128 stands for zero in the data rows.
Every row has a hidden score from 0 to 40. What is each row's score? 20 is about the middle. The score is a weighted sum of the row's numbers plus the product of two more (or one squared), each taken from its middle value.
[113 154 142 130 144 140 128 116 140 133 124 114 110 118 107 125 141 123
 110 116 135 123 116 140 102 146 113 133]: 21
[135 104  99 116 119 120 143 140  97 129 114 119 119 127 142 141 125 140
 113 144 148 114 145 137 144  97 118 125]: 19
[135 128 154 138 170  96 142 129 109 134  98 190  94 186 113 113  92 162
 171 120 121 127 166  71 117 111 183 152]: 17
[123 135 147 140 162 103 120 138 124 119  87 171 112 194 116 110  90 153
 174 137 111 113 164  91 123 121 171 136]: 26
[124 119 155 139 170  97 126 131 117 126  95 187 100 178 124 112 100 150
 179 125 137 119 154  76 105 105 172 141]: 18
[141 138 140 166 224  61 142 137  90 138  83 232  74 238  85 115  76 172
 201 122 117 133 182  59 104  88 228 178]: 15
[146 119 137 120 119 119 116 137 141 131 127 118 150 109 112 129 133 137
 119 132 121 118 118 135 120 134 120 128]: 21
[117 129 155 138 173 108 170 135 126 144 111 186 100 186 123 109  89 167
 151 108 128 113 165  79 130 105 200 152]: 13
[132 106  94 118 121  96 148 132  91 134 112 118 127 124 135 141 131 143
 113 150 136 110 132 131 150  84 136 116]: 23
[137 114 128 126 116 113 142 136 117 116 121 121 103 115 133 135 127 140
 113 151 124 122 137 129 136 107 140 128]: 23
[102 104 121 117 113 148 132 108 140 139 138 125 100 121 158 105  99 127
 155 146 133 154 172  97 122 115 111 109]: 22
[143 101 110 142 125 102 113 129 125 141 116 118 148 116 142 140 130 142
 104 119 141  95 112 140 154  74 160 124]: 21
[114 155 159 135 150 146 124 128 142 126 127 115 111 116 115 115 141 118
 112 121 121 120 120 142 102 145 119 133]: 23
[140 115 125 115 130 132 142 131 109 132 111 115  81 127 107 118 124 130
 127 148 128 143 138 125 132 121 126 118]: 32
[149 115 139 120 100 130 128 136 159 124 127 123 150 109 125 109 121 123
 118 124 130 128 118 135 106 137 121 130]: 14
[ 96 114 115 131  93 172 129 101 150 122 126 128 112 128 166 130  91 115
 166 115 105 161 144 135 118 136 113  81]: 23
[128 161 131 140 155 157 103 132 124 116 122 114 110 106 118 130 147 124
 124  97 119 132 110 148 129 169 104 141]: 24
[111 145 137 130 115 133 143 135 157 134 125 119 128 128 129 117 116 116
 110 134 132 135 116 128 102 154 119 120]: 11
[122 172 122 144 157 169 124 127 119 107 158 108 129 155 118 126 167  92
 159 112 145 131 113 143 168 143 120 130]: 31
[122 129 147 126 162 106 131 120 122 131 107 166  89 166 121 114 108 151
 157 123 126 137 141  83 117 122 158 143]: 21
[127 179 112 142 137 155 112 120 108 127 189 123 134 140 136 165 181  74
 132 101 127 141  88 150 157 144 114 139]: 16
[152 112  97 120 116  96 130 117 117 143 115 114 160 106 141 165 141 137
  97 136 134 102 114 128 133  81 142 113]: 23
[106 151 133 119 137 137 138 135 164 147 143 112 106 123 138 111 117 137
 104 123 134 132 124 133  89 164 132 119]: 18
[151 120 153 123 118 124 107 132 140 118 115 112 143 115 136 129 141 132
 125 141 119 110 112 131 112 119 117 140]: 29
[142 130 126 125 135 137 109 147 141 117  90 114 156 117 124 148 142 138
 112 145  78 120 114 136 123 109 145 142]: 16
[146 115 121 121 122 103 131 136 111 137 116 121 162 114 132 145 132 134
 101 123 131  95 113 144 139 116 136 130]: 17
[139 116 153 116  98 127 135 147 159 110 134 119 151 118 135 109 129 123
 128 127 128 133 117 137 102 137 112 121]: 16
[113 167 106 140 158 154 105 135 122 127 151 115 121 130 123 146 150 111
 140 122 118 149 120 141 137 154 121 136]: 23
[113 153 145 135 144 141 122 118 139 131 122 113 117 119 112 126 142 121
 117 112 137 118 116 140  99 152 111 127]: 23
[142 123  79 132 125 130 133 143 132 123 110 117  81 114 125 118 112 123
 141 131 121 163 140 134 113 140 116 139]: 20
[121 126 158 132 163 107 152 118 117 136 109 171  95 169 115 109  92 156
 151 128 125 124 153  84 112 127 162 139]: 19
[127 192 108 153 143 152 109 116 101 114 189 124 140 144 144 179 189  55
 122  97 126 146  84 158 168 146 108 139]: 12
[120 103 110 152 118  54 161 110 110 133 123 117 166 113 114 188 130 152
  67 133 161  91 101 146 134  89 130  95]: 16
[122 176 103 149 132 132 100 133 116  99 177 127 125 140 120 144 187  75
 140  90 118 131  78 145 162 144 118 163]: 6
[127 133 146  97 128 184 120 130 158 124 136 115 120 113  98 116 112 119
 144 158 108 160 141 141 116 158 114  95]: 27
[131 110 164 110  91 154 141 151 164 115 138 114 163 111 120  90 113 129
 108 124 134 149 127 132 121 158 118 125]: 13
[144 114 109 117 120  94 135 125 107 135 118 112 157 122 132 151 138 141
  96 143 142  91 112 143 128  87 141 137]: 21
[129 126  81 142 121 129 144 146 133 116 114 119  85  81 123 113  95 123
 123 118 129 165 117 133 146 137  95 146]: 1
[137 112 159 105  94 146 125 140 165 115 133 117 151 116 136  93 122 126
 117 125 121 139 118 136 114 158 116 126]: 17
[104 107 132 134 115 152 121 104 136 124 147 125  99 130 171 115  87 115
 151 147 126 144 167 115 109 111 117 101]: 29
[117 170 119 134 154 158 101 127 113 124 145 111 114 124 112 143 155 101
 132 119 139 125 115 139 136 165 121 142]: 25
[ 86 107 130 134 106 172 121 112 142 128 152 125 123 133 169 121  92 122
 162 143 127 149 147 123 114 128 116  96]: 24
[153 116 130 121 119 110 129 136 127 123 127 118 160 127 108 145 132 139
 119 124 123  97 110 139 110 135 133 135]: 23
[105 110 120 136  89 163 124 105 145 120 133 123 129 121 153 131  98 113
 162 123 104 152 143 135 126 121 112  91]: 24
[138 104  88 112 126 127 125 134 142 132 123 120  78 122 120 143 116 116
 137 160 125 164 141 117 125 119 112 105]: 22
[146 172 120 130 137 155 113 127 109 130 186 130 134 134 120 165 179  82
 129 101 131 134 100 145 157 135 116 133]: 12
[146 121 138 118 119 119 115 138 142 131 125 119 148 109 113 131 136 133
 115 133 121 116 116 137 123 128 122 126]: 21
[124 121  80 124 124 133 136 135 126 139 103 118  95 122 125 117 108 126
 147 138 139 177 143 122 111 130 108 130]: 21
[117 127 142 142 141 112 147 124 135 135 124 151 102 162 117 108 119 149
 150 116 115 132 173  73 126 139 142 140]: 18
[140 119 124 118 115 108 120 140 133 129 132 120 155 114 112 127 129 137
 116 122 129 120 115 141 129 131 122 122]: 18
[143 118 175 121  98 137 111 143 168 123 152 115 153 107 131 100 122 121
 121 123 116 142 118 138 104 156 117 140]: 17
[138 116 119 123 119  99 131 143 107 136 119 125 169 115 138 143 133 136
  99 128 131  95 114 143 139 127 137 132]: 13
[130 129 152 142 171  98 140 127 111 131 101 192  95 183 104 105  94 163
 173 119 114 127 165  74 119 113 184 148]: 19
[ 86 115 113 132 101 164 122 115 147 124 159 124 126 134 167 121 103 126
 149 130 121 152 143 135 115 116 118 102]: 19
[144 111 134 122 116 112 127 138 132 137 120 119 158 121 114 139 129 138
 110 126 129 105 112 143 126 129 124 130]: 18
[115 115 155 130 140  97 133 123 140 127 109 151 103 167 116 107 107 148
 152 129 121 138 174  84 136 129 150 138]: 22
[135 108  89 117 122  99 145 130  95 134 110 120 126 121 138 140 135 142
 107 147 140 111 132 134 151  87 136 113]: 21
[100 161 112 133 154 158 105 117 147 131 127 113  93 118 111 131 148 119
 158 107 127 136 130 140 145 164 127 106]: 25
[135 118 146 111 110 119 111 140 135 138 111 121 145 106 109 134 130 134
 108 130 121 119 112 140 135 128 122 135]: 22
[151 128 141 128 123 116 130 154 141 138 134 125 148 108 123 127 134 134
 123 139 128 124 124 137 115 131 119 130]: 14
[123 188 121 114 129 141 110 115 107 126 185 119 136 158 141 153 175  67
 113  84 120 146 103 152 156 151 102 132]: 18
[172 111 120 122 112  98 117 141  90 152 129 120 168 117 131 143 136 117
 105 109 131 100 105 145 142 128 148 120]: 19
[115 105 136 131 109 113 136 108 135 131 143 134  84 129 148 113 106 128
 145 138 130 139 176  89 110 119 126 129]: 20
[113 163 139 133 150 150 108 124 127 133 139 112 121 119 119 143 151 113
 133 122 119 143 118 135 144 159 130 138]: 25
[147 121 140 119 121 121 122 140 141 124 125 121 147 110 113 128 137 134
 122 135 122 115 116 140 119 133 122 125]: 21
[127 169 130 135 134 144 112 118 115 122 166 121 151 119 129 141 171  82
 130 120 122 142 107 151 132 133 125 130]: 18
[117 158 122 136 141 162 113 131 129 127 125 114 107 105 116 135 145 133
 119 120 131 145 114 143 120 154 105 136]: 21
[103 160 106 114 139 157  99 123 119  92 130 116 138 117  96 150 148 128
 152 134 111 142 117 156 152 157 132 124]: 26
[148 115 124 123 119 104 126 133 111 138 114 120 166 112 129 141 132 139
 107 131 128  97 109 142 126 122 132 128]: 22
[114 116 108 111 132  92 142 127  82 136 111 119 138 131 124 124 128 148
  99 155 153 109 117 131 136 105 141 123]: 27
[151 115 161 134 114 124 144 154 165 144 136 125 124 124 133 137 138 139
 143  97 103  95 112 141 138 159 134 113]: 26
[106 107 121 146 121 138 120  92 134 129 116 137  95 126 173 107 105 160
 178 165 111 156 179  97 150  92 131 128]: 32
[151 115 136 115 117 106 128 131 130 137 120 118 156 125 107 143 130 130
 104 129 129 105 110 142 124 126 129 134]: 20
[123 101 151 107 107 149 127 129 178 118 129 117 158 121 140  82 115 118
 120 136 141 145 125 129 119 148 111 123]: 16
[137 109 114 118 122  93 137 133  91 134 110 119 141 122 134 139 130 141
 108 146 146 100 117 139 143  89 138 125]: 23
[ 94 146 148 135 140 123 147 122 161 136 134 119 122 122 119 124 127 121
 115 129 138 122 128 140 106 144 120 128]: 13
[139 107  78 134 133 136 132 137 135 133 101 118 114 123 120 141 113 133
 109 150 131 131 144 128 126  98 124 142]: 19
[139 116 150 119  92 139 124 140 162 115 135 115 148 108 125 111 129 125
 130 125 121 137 116 135 125 147 118 122]: 19
[135 133 170 144 150 130 148 126 157 143 127 118  85 119 120 102 130 105
  83 123 158 111 125 138 101 149 109 135]: 18
[147 114  90 121 119  99 135 139 100 138 113 117 128 130 131 148 129 140
 111 144 140 100 123 127 158  90 132 138]: 17
[146 116 151 118  96 137 128 137 160 115 134 117 150 116 130 103 128 123
 119 127 121 140 117 136 111 154 114 126]: 19
[147 103  92 115 134 129 134 138 128 130 103 119  96 123 124 127 117 122
 121 137 118 150 149 131 136 133 121 130]: 24
[ 96 120 154 127 165 129 136 127 127 137 115 161 112 164 147 113 100 152
 168 143 112 144 168  88 108 133 155 118]: 15
[111 165 122 140 155 155 101 131 119 119 143 113 124 120 116 152 154 109
 139 119 125 142 113 139 148 154 113 130]: 25
[147 132 145 127 168 113 135 110  82 125  93 195 100 181  80 122  97 196
 152  83 149 123 167  77 152 112 151 181]: 23
[147 136 147 140 171  87 142 107 120 130 105 200  94 208 113 124  92 155
 181 109 119 107 168  70 115 103 195 164]: 17
[149 118 151 119  91 136 133 133 166 119 139 115 157 116 124  95 130 124
 119 124 130 131 105 136 108 147 129 126]: 22
[130 110 112 122 120  91 129 133  97 133 113 118 141 123 133 141 135 141
 105 144 143  96 113 140 149  89 138 132]: 23
[159 141 148 152 203  71 165 127  78 141  71 242  68 245  96 114  82 180
 194  95  90 110 185  47  95  98 226 186]: 17
[ 84 107 120 136  94 160 118 107 144 132 139 125 121 122 164 129  97 121
 160 125 120 167 141 134 118 132 115  92]: 19
[138 134 148 145 184  85 139 129 105 126  95 207  86 200 104 116  77 172
 192 102 110 126 172  60 110 106 206 168]: 17
[133 108  97 118 121 100 131 141  86 129 108 121 135 125 132 145 118 140
 108 145 142 103 124 131 153  85 125 125]: 26
[123 126 151 135 159 106 134 126 122 130 109 174 103 165 112 111 102 153
 165 127 127 129 160  84 120 112 166 141]: 17
[156 130 150 132 106 128 146 149 154 114 129 120 145 112 126 103 118 143
 115  97 134 115 117 148 137 145 131 106]: 15
[115 155 129 124 136 125 134 140 164 145 129 111 105 115 111 124 115 135
 104 124 129 125 132 133  89 156 125 130]: 11
[ 95 110  99 155 107 190 121 115 165 101 153 117  94 126 102 150 120 115
 125 202 122 156 128 138 138 107 106 110]: 35
[131 109 112 117 114 129 131 131 100 126 105 119 109 126 143 141 126 130
 112 142 151 114 141 133 147 103 115 131]: 21
[173 109  95 133 148  94 161 125  98 146 123 125 165 107 155 154 146 143
 104 150 148 104 132 151 119  92 107 120]: 22
[145 114 128 121 112 113 129 141 133 141 125 117 168 114 108 134 134 137
 103 125 133 111 112 140 113 126 128 128]: 15
[108 123 136 137 133  98 138 136 137 138  87 150 100 159 106 107 116 144
 155 131 115 129 171  91 134 132 152 140]: 20
[118 119 138 109 111 147 140 125 161 123 122 118 160 115 135  87 114 120
 110 130 143 144 124 130 117 160 111 134]: 13
[123 122 137 134 167 107 145 133 119 128 105 170  97 144 110 110 104 160
 167 128 111 134 154  85 112 115 166 143]: 21
[152 123 114 119 124  94 155 127 106 138 111 118 169 131 146 143 145 140
  95 142 129  88 112 145 133  83 138 126]: 11
[148 117 156 114  97 139 132 138 166 111 135 114 146 116 138  95 123 122
 117 119 123 138 120 137 105 149 124 125]: 20
[142 109 100 114 119  94 142 133  96 141 112 118 130 135 141 135 133 145
 112 144 141 108 130 130 151  86 139 118]: 23
[153  96 154 141 102 145  89 127 157  90 122 132 153  97 113 104 138 106
 154 125 118  99 130 135 106 140 108 127]: 31
[148 130 141 145 180 104 128 123 117 115  88 212  86 204 129 106  92 190
 149 131 114 133 164  68 122 111 200 159]: 19
[147 112 151 125 102 134 122 142 169 124 136 119 154 113 127  98 124 122
 123 118 122 139 114 140 116 158 116 133]: 16
[142 117 132 123 121 110 127 130 142 130 124 118 157 122 122 138 137 142
 109 132 137 105 113 144 119 138 127 135]: 17
[133 172 117 138 137 145 118 124 119 121 180 123 146 134 126 168 172  82
 128  97 130 146  98 147 153 143 109 132]: 13
[141 116 128 119 112 115 123 143 135 142 121 121 154 110 114 133 133 134
 115 121 123 120 110 140 120 128 132 128]: 14
[108 151 150 129 144 128 138 121 154 142 124 114 114 118 122 122 125 118
 104 131 136 123 125 137 104 144 117 133]: 16
[118 163 136 137 150 157 109 125 117 123 127 113 107 109 109 143 143 132
 114 123 132 135 103 140 114 153 104 143]: 26
[130 132 141 135 201  85 155 120  90 134  79 219  87 209 100 121  90 174
 173 111 107 121 178  59 117 105 229 165]: 14
[121 183 113 150 128 150 125 122 108 130 175 127 149 153 135 156 171  75
 123 104 122 141  96 151 156 147 117 124]: 8
[114 168 142 148 127 166 111 128 117 117 167 119 167 125 108 147 187  73
 136 108 111 138  71 139 165 138  98 127]: 21
[141 115 120 127 118 122 134 141 147 126 114 122 146 109 102 119 145 130
 120 140 137 115 108 141 114 122 124 116]: 19
[115 122 150 129 129  90 137 122 142 132 109 152 110 170 110 107 111 153
 154 121 118 145 173  86 137 128 149 139]: 23
[142 114 155 111  96 144 141 136 164 117 134 118 155 115 133  93 112 124
 121 120 123 140 119 135 108 160 115 124]: 19
[148 114 133 118 114 116 126 139 134 142 119 120 153 117 112 133 133 143
 107 125 128 110 113 140 128 122 126 126]: 18
[129 175 116 146 130 148 111 120 113 121 175 123 134 133 128 158 178  79
 122 104 127 142  96 150 153 142 111 130]: 14
[142 117 132 110 108 124 115 135 154 157 130 120 134 116 112 121 132 135
 115 139 119 133 117 138 141 161 111 105]: 8
[135 150 172 162 178  83 140 136 125 139 105 210 118 191  84 135 101 186
 178 128 120 127 173  62  84  93 204 171]: 8
[126 108  99 121 117 122 137 139  94 127 111 120 111 128 141 137 135 142
 112 142 144 116 137 136 148  98 114 124]: 21
[149 110  93 118 133 131 143 126  98 107 116 130  94 118 120 126 115 128
 128 148 139 154 125 141 133 117 116 108]: 29
[105 153 150 131 135 129 136 129 158 144 116 117 120 121 108 115 130 121
  99 138 133 123 123 139 115 148 117 127]: 13
[123 172 120 139 127 144 106 125 119 119 169 120 133 132 132 154 169  79
 128 109 129 147 100 150 150 141 116 134]: 14
[128  99  86 121 126 117 129 122  88 155 123 115 120 103 151 141 132 136
  91 139 154  83 141 129 152  82 121 138]: 20
[114 168 129 139 151 151 110 131 126 126 119 113 101 114 104 138 138 131
 123 115 129 145 111 148 122 150 111 132]: 22
[123 130 148 126 175 102 142 119  92 114 100 185 106 187 106 107 101 163
 186 135 100 139 171  81 120  94 171 156]: 32
[175 133 151 126  93 140  91 138 183 120 155 108 149 142 150 103 117 122
 114 106 137 123  96 146  77 140 130 144]: 20
[135 177 109 148 135 149 109 118 112 127 182 124 137 142 147 154 174  79
 127 107 137 140  90 151 152 138 111 134]: 15
[ 91 132 116 129 132 137 141 118 180 106  86 106 167 119 122  98 116 105
 102 113 134 153 118 143 104 131 105  95]: 19
[111 162 124 136 152 151 108 134 133 115 143 108 118 124 132 149 161 102
 135 121 117 134 118 138 145 166 122 139]: 27
[117 177 116 144 132 140 111 110 104 123 189 125 144 135 139 146 176  77
 139 100 127 138  89 153 140 158 114 112]: 20
[148 139 143 150 214  70 155 123  86 127  79 239  87 221 102 123  67 186
 207 103 127 115 193  44 110  93 227 180]: 13
[101 123 151 140 155 119 136 125 137 140 111 156 111 161 141 125 103 152
 156 139 126 153 170  85 115 134 153 143]: 9
[145 116 137 127  94 139 136 133 153 111 138 119 146 117 126  93 130 126
 114 130 124 148 116 135 109 157 119 126]: 21
[118  97 110 114 111 111 141 119 109 131 108 115 102 133 149 120 134 142
 109 117 137 123 151 143 143  91 106 102]: 39
[111 156 140 134 144 140 125 120 142 132 120 113 118 118 108 129 143 122
 114 119 135 124 116 139 105 149 114 124]: 22
[136 108 141 112 132  98 131 150  96 131 109 119 160 119 136 133 139 165
 103 150 143 105 120 139 134  92 143 117]: 26
[140 122 157 102 102 143 104 122 153 110 124 115 158  99 122 123 127 136
 128 127 121 113 117 138 122 128 118 118]: 23
[137 111 117 129 123  87 142 139  93 128 117 117 145 123 138 139 134 145
 103 141 147 103 113 142 145  79 141 130]: 19
[134 174 117 149 159 163 102 142 120 112 157 116 124 123 113 166 151 118
 126 120 124 142 120 145 137 158 118 134]: 26
[132 182 114 147 136 152 110 124 104 122 188 122 140 140 139 165 185  70
 126  97 126 144  88 154 158 141 113 133]: 14
[147 116 135 118 118 112 125 136 126 143 119 119 155 117 110 137 134 141
 110 132 133  95 111 142 129 128 126 134]: 18
[146 124  70 128 121 125 125 144 132 132 120 117  84 118 126 118 116 125
 139 139 117 168 138 134 115 145 111 133]: 20
[135 104 144 126 114 114 132 149 124 138 110 119 162 129 118 132 141 143
 113 128 123 117 111 144 130 128 126 129]: 22
[114 160 121 157 158 154 105 142 119 122 131 110 107 120 103 146 141 112
 126 125 117 131 120 136 146 167 119 146]: 27
[141 118 139 119 122 116 113 143 131 136 119 123 153 118 116 128 135 139
 111 130 124 112 109 145 132 128 125 134]: 21
[104 143 144 130 141 129 137 119 150 145 132 116 116 123 122 125 128 122
 109 124 135 124 126 137 106 146 117 132]: 13
[115 126 138 126 108 135 144 127 163 139 117 117 157 119 132 102 119 113
  93 133 131 137 118 131  93 157 124 130]: 11
[135 131 146 140 182  99 137 125 107 131  93 195  97 186 115 111  91 167
 179 117 115 123 172  67 112 112 185 155]: 20
[111 175 122 131 134 159 129 140 120 127 192 125 129 134 143 171 174  66
 126 121 136 121  89 167 138 145 115 113]: 18
[155 115 151 121 102 138 132 140 161 118 146 116 147 112 122 100 126 122
 125 121 128 126 119 139 116 156 111 114]: 23
[147 112 154 119  99 136 131 131 163 123 138 116 151 113 124  94 122 123
 123 124 123 134 118 136 107 154 120 126]: 22
[ 90 105 139 128 116 139 135  93 140 138 125 140 111 124 163 111 104 144
 146 160 115 147 178  91 131 106 116 117]: 27
[126 182 100 150 130 158 106 135 116 122 193 129 141 121 137 169 182  50
 130  93 129 132  90 152 159 147 104 140]: 4
[128 114 110 130 123 101 129 139  99 111 122 122 160 115 134 132 126 141
 106 134 139  88 112 147 146 113 150 135]: 17
[ 93 119 135 113 110 158 117 113 145 140 136 123 128 123 146 123 116 121
 153 158 114 111 152 140 121 120  89  86]: 28
[106 118 154 131 131  98 133 119 145 133 109 152 113 164 114 110 115 155
 146 126 120 138 173  87 127 123 145 143]: 22
[136  97 136 114 123 101 155  96 113 148 112 126 132 111 123 149 138 136
  88 129 105  78 117 140 132  70 148 125]: 28
[ 66 112 131 127 100 113 143  90 145 154 123 127 129 130 178 116  91 137
 150 159 148 137 176 117 164  82  95 108]: 23
[135 108  95 113 123 121 142 130  96 126 114 113 125 118 133 136 128 132
 113 144 140 108 142 134 134 101 125 146]: 20
[142 168 120 136 132 151 101 114 121 116 166 121 135 129 129 167 185  86
 114  98 125 152  97 142 155 147 106 132]: 20
[103 106 132 132 109 147 122 104 150 137 163 127  98 118 168 119 113 126
 150 147 125 149 150  95 119 115 123 111]: 22
[147 115 142 115 100 137 117 139 154 110 145 121 143 111 120  99 122 117
 126 123 122 137 115 138 111 147 121 124]: 19
[143 110 154 137 122 117 125 125 158 122 125 119 157 123  97 115 120 131
 119 131 115 150 125 143 125 154 132 123]: 23
[124 136 157 139 166 105 144 124 117 128 102 177  96 164 113 104  98 154
 166 124 122 134 161  81 110 120 172 148]: 20
[ 86 107 131 138 105 169 123 109 140 127 149 126 126 133 171 116  89 119
 155 138 128 152 151 125 113 132 118  86]: 24
[161 129 146 121 116 131 135 149 145 115 131 122 157 106 127 118 120 139
 133 119 120 139 119 141 103 139 114 118]: 18
[149 114 150 121 100 136 125 134 160 120 134 119 148 115 133 103 128 121
 119 126 121 137 118 136 106 152 120 127]: 21
[107 173 118 140 158 155  98 133 121 121 142 111 117 125 111 151 152 110
 142 116 117 143 110 139 145 164 113 143]: 25
[ 87 113 136 119  99 166 120 110 146 127 150 121 117 122 132 130 113 123
 143 166 115 121 156 125 119 123 115  79]: 24
[130 125 149 137 165 101 143 129 119 132 101 180 101 178 112 114 100 159
 169 134 118 131 164  78 118 120 172 150]: 19
[146 115 145 114 104 131 128 142 164 116 133 122 160 116 117 116 124 124
 123 120 128 132 111 139 103 149 115 114]: 15
[100 147 111 134 163 130 105 133 133 127 126 117 117 103 137 118 144 136
 112 100 129 126 100 137  97 151  94 130]: 26
[148 111 154 118 104 127 149 145 148 138 137 119 164 106 103 110 126 119
 121 126 140 122 126 141 108 140 116 118]: 10
[131  97 114 107 104 100 138 126 102 137 144 123 150 126 136 155 138 148
 109 153 133  85 124 130 142  98 160 129]: 17
[140 110 161 113  81 128 118 113 165 102 122 116 139 117 121 117 129 141
 115 125 115 132 112 138 122 147 122 124]: 24
[120 106 136 134  94 164 119  86 134 128 146 117  79 107 165 123 114 107
 156 132 107 125 168 117 123 127 114 120]: 36
[111 156 140 139 145 138 123 119 140 129 125 115 110 113 110 125 139 119
 110 118 141 119 117 140 102 152 113 131]: 21
[104 126 153 141 166 125 128 127 137 139 118 161 107 168 140 117  99 161
 163 141 122 145 175  86 120 139 156 137]: 9
[151 116 138 126 117 129 122 133 152 123 119 122 151 108 115 123 129 128
 123 133 114 120 118 143 122 145 122 127]: 22
[137 109  94 123 124 119 151 129 104 131 111 118 108 129 146 133 118 141
 111 149 143 119 149 135 144 100 128 128]: 19
[120 116 148 113 115 152 141 114 171 130 126 117 157  98 139  86 122 119
 118 132 129 139 112 135 128 147 112 128]: 19
[142 114 160 116  97 145 131 141 171 116 136 115 150 114 130  95 120 126
 118 127 119 140 121 135 110 154 116 125]: 19
[139 126 158 148 181  94 145 123 113 139  95 203  95 199 106 121  94 167
 183 114 117 125 162  69 110 103 188 159]: 16
[132 107  91 112 123 117 145 137  96 140 116 115 122 120 142 138 125 143
 106 138 150 112 142 134 144  96 120 127]: 17
[ 88 102 123 156 118 134 119 108 154 134 107 141 121 115 162 140  93 147
 138 158  99 148 179  86 150  94 108 104]: 39
[129 176 117 147 138 149 114 132 109 114 180 122 130 138 138 166 178  78
 121 103 123 142  89 155 165 149 108 141]: 14
[132 139 148 150 200  93 146 112  96 132  84 215  89 211 101 110  88 175
 186 117 106 118 170  60 116  96 210 169]: 23
[140 114 118 128 122 106 128 132 116 122 124 123 162 110 129 142 127 137
 101 126 132 102 115 136 131 129 135 134]: 18
[136 111 114 119 117  86 132 132  89 136 111 116 143 123 136 143 130 144
  97 137 145  97 115 136 149  91 145 127]: 23
[135 119  77 135 125 130 144 132 129 125 118 117  83 109 126 106 115 130
 139 122 131 164 138 132 125 139 112 127]: 22
[141 117 138 109 113 115 133 131 131 135 121 116 156 119 118 135 122 131
 100 136 137 105 114 142 129 131 127 128]: 16
[125 107 166 104 116 133 115 110 167 124 121 113 168 103 133  83 112 131
 148 135 146 123 105 137 131 160 110 114]: 25
[126 173 119 145 135 159 115 122 112 126 174 119 141 130 141 156 176  76
 129 110 127 142 101 148 150 144 108 132]: 17
[106 169 122 164 129 145  98 132 116 132 178 128 150 134 142 126 178  92
 118  88 107 158  94 165 139 136 106 130]: 21
[100 171 119 132 148 164  98 127 123 126 137 112 124 127 112 143 148 109
 133 130 133 141 114 134 136 166 118 131]: 23
[139 123 156 143 170  99 134 117 110 138  99 184 106 177 116 107  99 161
 163 117 133 135 165  77 111 106 173 139]: 22
[105 152 144 132 150 145 121 123 141 133 120 114 112 113 112 121 146 119
 112 121 137 120 112 140 100 150 110 133]: 22
[127 180 114 146 132 148 110 119 112 120 179 123 138 140 134 162 178  77
 126 103 127 146  96 149 156 142 113 135]: 13
[145 116 137 120 113 131 123 138 155 125 131 122 147 111 121 115 126 129
 118 130 123 131 121 139 110 133 120 130]: 17
[129 110  81 125 133 127 130 149  91 136 123 124 117 118 146 152 126 143
  96 134 135 120 136 147 138  96 132 110]: 17
[ 95 105 131 138 116 169 128 104 131 125 145 124 101 121 175 106  86 119
 154 143 129 158 149 115 112 113 117 104]: 33
[111 171 118 139 140 148 110 123 114 126 173 126 132 129 143 151 178  82
 129  95 112 135  94 149 151 145 112 135]: 14
[ 99 122 149 134 162 127 127 119 135 146 117 159 107 158 144 116 107 153
 163 138 125 147 170  88 113 139 155 139]: 3
[132 125 146 119 152 107 144 125 115 137 106 165 104 166 100 120 100 148
 165 139 121 118 160  90 109 113 160 136]: 21
[109 167 129 138 154 154 106 133 120 117 145 111 117 129 112 145 153 110
 137 121 126 139 116 136 143 160 117 137]: 26
[ 99 128 149 134 167 125 121 125 130 146 111 166 102 165 151 121 102 153
 165 142 113 147 179  81 120 139 157 146]: 7
[129 112 108 117 124  93 121 133  96 148 112 123 135 113 142 139 134 151
  99 141 156  98 107 136 120  83 132 125]: 23
